(in the rows, 128 means zero)
Rotation paths and how fast each direction turns (degrees per step):
Each turn is a multiple of 5 degrees from 10 to 175, or 0.
Each row of a path follows its step; steps can be skipped.
path 1
step 1: [129 124 131 133 130 120 130 136 133 120 133 134 121 125 128 127 133 116
 130 137 126 117 134 126 124 131 134 138 128 126 133 135 131 128 127 127
 131 125 114 132 121 133]
step 3: [129 118 128 132 127 127 125 119 125 137 128 131 128 130 113 125 128 129
 134 121 130 134 135 136 127 128 134 129 121 117 129 130 140 129 122 126
 125 131 135 127 133 133]
step 4: [132 132 128 135 128 130 135 119 129 123 133 129 132 128 126 136 124 124
 130 126 123 126 117 125 139 133 133 131 123 132 131 134 132 132 122 124
 137 125 145 119 120 124]
step 5: [131 131 129 124 123 134 127 133 135 121 133 133 120 116 142 129 116 124
 130 123 124 125 125 130 127 122 131 126 123 122 124 120 127 121 126 121
 129 126 137 137 131 132]
step 6: [129 127 126 125 124 127 130 132 132 123 126 128 110 130 119 138 140 126
 122 128 122 125 130 125 120 128 118 123 134 133 124 123 132 124 119 123
 125 128 129 135 125 122]
step 7: [124 114 129 126 124 133 126 130 125 121 133 128 131 132 129 125 129 123
 137 125 128 124 127 122 123 131 135 125 144 128 126 132 137 123 123 143
 130 122 118 129 122 128]
step 9: [120 119 119 139 125 124 136 118 123 133 129 131 125 127 130 127 125 137
 126 123 123 126 132 131 125 128 126 136 122 127 122 131 128 136 130 128
 140 132 135 135 128 139]
step 11: [138 129 123 120 126 132 125 129 123 133 138 125 116 126 130 129 122 125
 123 117 130 126 111 118 124 129 131 118 126 128 130 134 132 127 129 122
 124 127 133 127 125 127]
step 13: [127 124 129 130 131 128 130 126 129 119 133 137 131 131 124 129 125 128
 124 125 120 118 129 134 120 124 125 125 137 131 127 125 119 124 124 139
 124 141 125 129 112 125]
step 14: [115 126 124 131 129 122 131 133 126 123 134 118 135 125 125 128 132 129
 126 126 134 135 129 129 124 122 125 123 135 112 121 131 138 122 127 132
 131 135 129 126 126 136]
step 16: [133 122 118 122 127 128 125 130 122 134 124 124 135 125 134 129 115 124
 128 125 118 127 133 127 132 121 128 135 127 138 126 138 130 122 135 121
 132 125 138 135 126 125]
[131 127 127 128 126 127 128 128 128 126 126 130 130 123 130 130 128 128
 128 127 129 128 128 126 127 130 127 126 128 130 127 129 130 130 128 125
 126 128 126 130 128 126] => 65
[128 130 131 129 127 128 127 127 127 125 128 126 129 126 125 129 126 126
 127 132 126 128 127 130 128 128 128 125 128 127 129 126 130 127 129 130
 127 130 132 129 128 128] => 40
[127 128 126 127 127 130 131 127 126 129 129 126 130 127 130 128 129 131
 129 129 126 129 127 124 131 127 128 126 130 130 127 130 128 127 128 129
 128 127 129 131 127 132] => 155
path 2
step 2: [124 124 128 128 130 130 125 133 133 129 124 126 132 132 123 125 130 130
 125 121 130 126 135 130 124 135 128 127 118 131 117 139 129 135 133 119
 128 134 134 134 132 119]
step 3: [122 117 118 122 131 128 127 131 130 133 133 123 128 120 121 126 128 126
 122 132 130 127 130 129 131 129 135 137 123 124 132 129 132 129 123 135
 135 137 130 134 135 123]
step 4: [129 115 141 118 133 127 126 122 120 130 130 133 126 132 131 128 137 123
 128 129 138 123 129 127 131 122 127 132 124 126 127 131 132 126 126 128
 131 126 132 138 130 132]
step 6: [126 128 123 126 140 130 124 134 133 136 137 129 131 123 122 126 127 133
 124 125 126 130 132 130 132 129 131 133 127 129 132 127 143 130 136 126
 136 135 130 135 128 131]
step 7: [125 123 136 123 140 130 126 127 123 130 128 125 126 131 129 119 135 127
 137 127 134 121 121 125 134 130 132 131 132 130 122 134 128 130 130 129
 138 131 123 135 137 129]
step 8: [135 114 130 124 132 129 119 129 125 126 124 128 135 134 123 128 128 129
 135 124 131 130 136 129 122 141 132 132 124 129 121 130 129 129 128 134
 128 133 130 130 122 121]
step 9: [131 126 125 127 131 134 121 133 135 134 133 136 125 129 120 132 128 123
 125 131 128 131 128 126 126 126 131 146 127 122 127 133 136 122 132 128
 134 132 135 129 131 125]
step 11: [131 124 127 122 134 128 120 135 126 132 126 123 132 133 123 124 126 127
 125 120 143 132 134 121 127 130 131 125 131 132 124 129 122 132 132 128
 126 131 131 137 122 120]
step 13: [132 122 134 125 137 128 125 129 130 124 127 133 127 131 130 128 134 123
 135 120 131 119 128 131 126 120 125 131 132 129 115 127 140 124 133 119
 130 130 126 130 136 127]
step 14: [133 124 121 126 127 126 122 137 129 129 128 123 136 130 126 116 129 124
 128 124 129 133 135 125 128 132 131 131 130 126 112 127 127 134 132 127
 129 126 127 129 133 118]
step 15: [125 129 127 122 134 122 123 130 132 129 137 129 124 124 124 125 127 116
 125 130 127 127 133 127 137 132 133 141 127 131 129 127 135 126 128 133
 124 132 131 139 123 123]
[127 128 127 130 130 128 128 128 130 128 126 126 127 129 127 127 129 127
 130 127 126 124 129 131 125 130 130 128 125 126 124 128 128 125 127 130
 129 129 128 127 130 128] => 65
[126 128 127 126 125 130 126 131 127 130 128 129 126 128 129 128 126 128
 127 126 124 128 130 128 127 127 132 129 126 130 130 127 127 128 130 129
 125 129 127 128 129 129] => 120
[130 128 124 129 126 126 127 128 131 129 127 125 131 127 127 126 125 130
 126 126 130 131 129 127 125 128 130 130 128 128 129 126 129 127 127 130
 130 127 129 128 128 128] => 125
path 3
step 0: [126 137 127 126 130 122 129 129 124 130 135 132 132 130 118 131 121 128
 142 123 126 122 128 122 128 135 124 125 125 129 136 123 136 135 128 122
 134 127 127 133 128 127]
step 1: [133 131 119 128 126 125 124 120 131 127 127 128 130 128 125 129 123 125
 129 120 131 130 117 128 129 126 122 121 130 129 130 135 127 130 119 115
 128 134 138 122 131 122]
step 3: [129 131 132 130 117 132 121 127 127 124 132 123 133 136 122 128 126 126
 141 127 127 121 127 135 136 129 131 131 131 128 141 128 131 129 130 128
 128 129 138 126 125 135]
step 6: [138 130 124 128 124 129 122 128 124 130 130 130 136 129 122 134 126 124
 129 117 128 125 123 127 124 133 124 126 123 133 132 128 140 131 125 127
 129 126 137 115 131 125]
step 8: [130 131 126 126 128 127 129 129 120 119 134 126 131 134 120 134 128 130
 133 132 124 132 129 130 134 131 128 129 131 123 140 126 136 133 123 122
 123 123 135 138 124 136]
step 9: [131 135 121 127 120 129 124 117 129 125 129 125 129 130 129 128 119 132
 136 135 124 125 126 134 127 128 125 130 118 130 138 131 126 129 119 123
 124 129 129 119 126 123]
step 10: [130 130 128 121 124 129 130 123 134 131 124 132 124 129 122 136 131 118
 133 128 127 131 123 125 129 129 122 125 126 129 138 120 128 133 119 136
 135 127 130 133 124 117]
step 11: [131 128 127 127 118 131 127 132 129 132 133 133 136 139 122 124 123 124
 131 119 125 134 119 133 132 130 131 127 124 132 133 128 139 132 131 127
 129 125 135 133 135 126]
step 12: [130 134 130 126 126 125 123 125 117 133 131 135 130 126 121 134 123 131
 123 131 128 120 129 125 140 133 121 124 123 136 135 134 129 129 127 121
 129 132 134 128 129 123]
step 13: [133 122 121 130 126 126 124 125 129 122 133 125 130 132 125 132 127 132
 139 127 129 135 131 121 136 127 126 122 134 129 137 125 125 132 116 122
 131 133 131 137 125 125]
step 14: [130 132 120 124 123 132 123 122 124 120 132 129 124 126 126 136 121 126
 131 121 123 130 120 132 124 129 132 127 125 128 145 129 132 129 125 127
 128 121 125 123 130 133]
[131 128 128 128 128 128 131 127 131 129 132 127 128 129 126 131 125 129
 125 128 129 127 128 126 131 125 130 129 128 124 127 127 128 127 128 129
 128 127 127 126 128 128] => 0
[127 130 128 129 131 125 129 125 126 128 131 127 128 127 129 126 127 129
 131 133 128 129 131 126 129 128 128 127 127 127 129 128 128 130 127 124
 128 129 127 129 128 129] => 85
[130 127 131 128 127 127 125 127 128 128 131 128 127 128 131 129 128 126
 130 128 129 130 133 128 128 129 130 127 129 130 128 126 129 126 125 131
 129 127 127 124 128 126] => 100
[127 128 127 128 127 131 130 128 124 127 129 126 128 131 129 127 131 129
 131 127 129 128 126 127 129 130 127 127 130 126 126 128 131 128 127 130
 129 129 125 129 127 128] => 135
path 4
step 0: [134 134 128 128 124 123 137 129 128 125 131 124 124 124 130 127 123 137
 131 122 132 129 139 127 140 133 127 115 138 132 135 133 126 132 124 124
 131 117 131 123 127 126]
step 1: [133 129 133 133 116 124 126 136 130 126 124 134 140 135 123 137 124 124
 129 124 128 128 128 132 131 125 139 124 128 126 131 139 125 123 127 127
 123 118 131 126 138 136]
step 4: [132 129 130 126 133 116 134 128 130 127 133 121 137 126 121 127 126 129
 126 135 125 127 133 132 129 136 126 122 129 120 134 139 125 116 128 128
 144 132 132 132 130 126]
step 5: [124 122 131 123 126 126 137 130 135 119 137 129 126 132 130 139 123 132
 124 129 129 118 125 133 144 131 133 124 125 130 131 125 130 119 126 120
 125 126 136 131 133 126]
step 7: [131 131 125 131 129 120 126 137 130 125 129 125 130 123 125 120 123 128
 133 128 137 146 131 118 130 133 136 127 127 134 140 128 126 134 129 138
 128 134 128 130 131 128]
step 8: [133 125 135 122 124 132 132 122 134 123 127 123 136 128 127 119 124 133
 124 133 133 127 135 130 140 124 135 132 138 129 134 139 121 129 118 135
 129 123 121 126 129 124]
step 9: [135 128 140 126 122 136 135 122 126 124 124 133 142 132 116 133 124 125
 131 128 128 121 128 128 127 127 132 130 127 121 126 128 125 112 130 123
 126 135 129 128 134 126]
step 12: [138 130 127 138 127 116 120 131 133 124 133 127 131 129 123 134 120 128
 126 139 127 132 125 131 137 125 138 132 127 123 133 138 124 125 130 126
 130 124 128 133 139 129]
step 13: [127 126 130 129 123 130 130 121 131 121 135 128 128 138 134 125 118 129
 129 135 133 128 125 132 139 122 138 131 127 127 123 124 121 124 128 133
 114 137 133 134 122 129]
step 15: [130 127 126 125 129 123 135 133 137 123 125 126 130 115 118 124 129 133
 126 126 132 133 124 126 133 135 129 116 124 125 136 131 123 125 125 131
 141 132 132 122 128 118]
step 16: [129 121 138 126 133 132 128 131 140 119 130 127 132 125 130 141 128 136
 126 125 127 122 131 129 141 118 130 131 125 127 135 133 128 122 125 129
 127 120 131 118 130 128]
[129 129 130 127 129 127 125 131 126 127 126 130 131 132 127 130 127 126
 127 129 128 130 130 128 126 129 125 129 128 127 129 128 128 127 132 127
 131 129 128 127 129 128] => 140
[127 128 127 127 127 127 126 127 129 130 126 129 128 128 130 125 125 128
 130 132 128 129 127 127 128 126 130 133 130 127 131 129 129 128 127 129
 127 130 125 130 127 130] => 70
[129 128 129 125 129 133 131 129 128 126 127 128 127 127 128 129 127 127
 130 126 130 131 129 126 126 126 127 130 128 130 131 129 128 129 124 127
 128 128 127 126 131 127] => 40
[128 128 124 127 129 127 131 130 130 130 128 129 127 130 128 127 130 126
 125 126 126 128 129 127 128 128 130 125 133 127 130 130 127 130 129 130
 129 130 128 128 130 127] => 100
[127 127 128 126 126 128 130 130 128 129 125 131 127 124 130 130 126 128
 129 127 127 127 128 129 130 129 127 126 129 126 130 129 131 128 129 125
 130 129 130 127 126 130] => 70
[127 128 129 129 129 124 128 128 128 126 127 128 127 127 126 126 131 132
 127 129 128 132 131 129 129 128 128 128 130 127 127 130 128 127 125 125
 129 128 125 126 128 129] => 95
path 5
step 0: [124 131 128 133 129 121 124 135 126 125 119 137 126 130 118 128 133 132
 128 124 120 128 124 121 134 125 119 124 143 128 134 130 132 121 131 127
 135 125 123 121 132 130]
step 1: [135 122 131 127 123 134 123 133 114 124 119 133 129 125 133 134 124 132
 137 129 126 117 131 130 133 123 127 129 120 128 117 120 131 128 124 124
 121 129 129 127 123 129]
step 2: [134 130 128 138 125 126 133 134 129 130 121 129 127 130 124 135 136 124
 121 123 125 135 129 126 122 129 143 122 127 118 127 131 124 135 131 124
 126 126 116 122 127 123]
step 3: [123 126 133 123 120 126 129 128 123 132 126 127 126 134 127 127 132 127
 138 123 129 123 125 131 122 122 119 129 128 128 130 129 119 130 119 133
 136 109 131 120 128 125]
step 6: [133 131 134 136 132 122 126 141 119 125 115 127 130 127 129 128 124 133
 138 135 122 126 130 126 137 133 120 129 132 125 127 127 128 125 126 127
 131 127 130 116 136 128]
step 7: [130 123 127 130 123 129 131 130 121 123 132 129 129 128 132 135 134 131
 127 124 120 124 128 133 126 117 134 124 122 132 113 123 128 134 130 125
 120 127 112 126 126 125]
step 8: [133 132 130 132 125 125 130 124 129 135 122 134 130 136 121 136 127 114
 134 122 123 128 125 120 119 131 131 120 127 120 132 133 123 130 130 129
 131 119 131 119 126 126]
step 9: [123 123 130 120 125 123 123 130 118 127 131 126 124 124 123 133 127 135
 133 130 143 131 125 131 126 127 126 134 127 130 125 116 119 121 127 131
 133 118 124 119 130 125]
step 11: [132 126 126 129 124 129 119 130 128 119 116 136 125 129 123 134 127 138
 133 130 119 131 116 129 129 126 125 126 140 131 132 130 125 128 124 117
 130 121 131 128 135 129]
step 15: [134 130 133 125 123 124 124 121 119 126 127 123 124 123 120 126 130 139
 123 119 138 133 128 128 132 127 126 125 121 128 125 119 131 127 133 126
 132 126 117 120 128 137]
step 16: [125 133 132 125 130 131 120 132 135 125 122 135 131 130 126 134 133 125
 134 136 126 129 122 118 134 119 130 128 130 120 124 136 133 136 116 119
 133 126 124 127 127 134]
[131 128 131 128 127 128 126 129 130 129 129 129 128 129 130 128 127 130
 128 129 132 129 128 126 127 127 125 127 130 127 127 130 127 125 129 128
 130 128 126 132 128 131] => 65
[129 129 131 128 128 128 126 129 129 126 125 128 127 126 123 127 128 129
 127 129 126 129 127 128 133 128 126 130 128 128 127 127 130 128 127 127
 129 131 128 131 127 128] => 70
[127 125 129 127 130 127 132 126 129 126 125 130 125 130 128 130 127 127
 128 128 129 128 127 126 128 126 126 126 130 127 132 129 130 130 125 129
 128 128 128 128 128 127] => 135
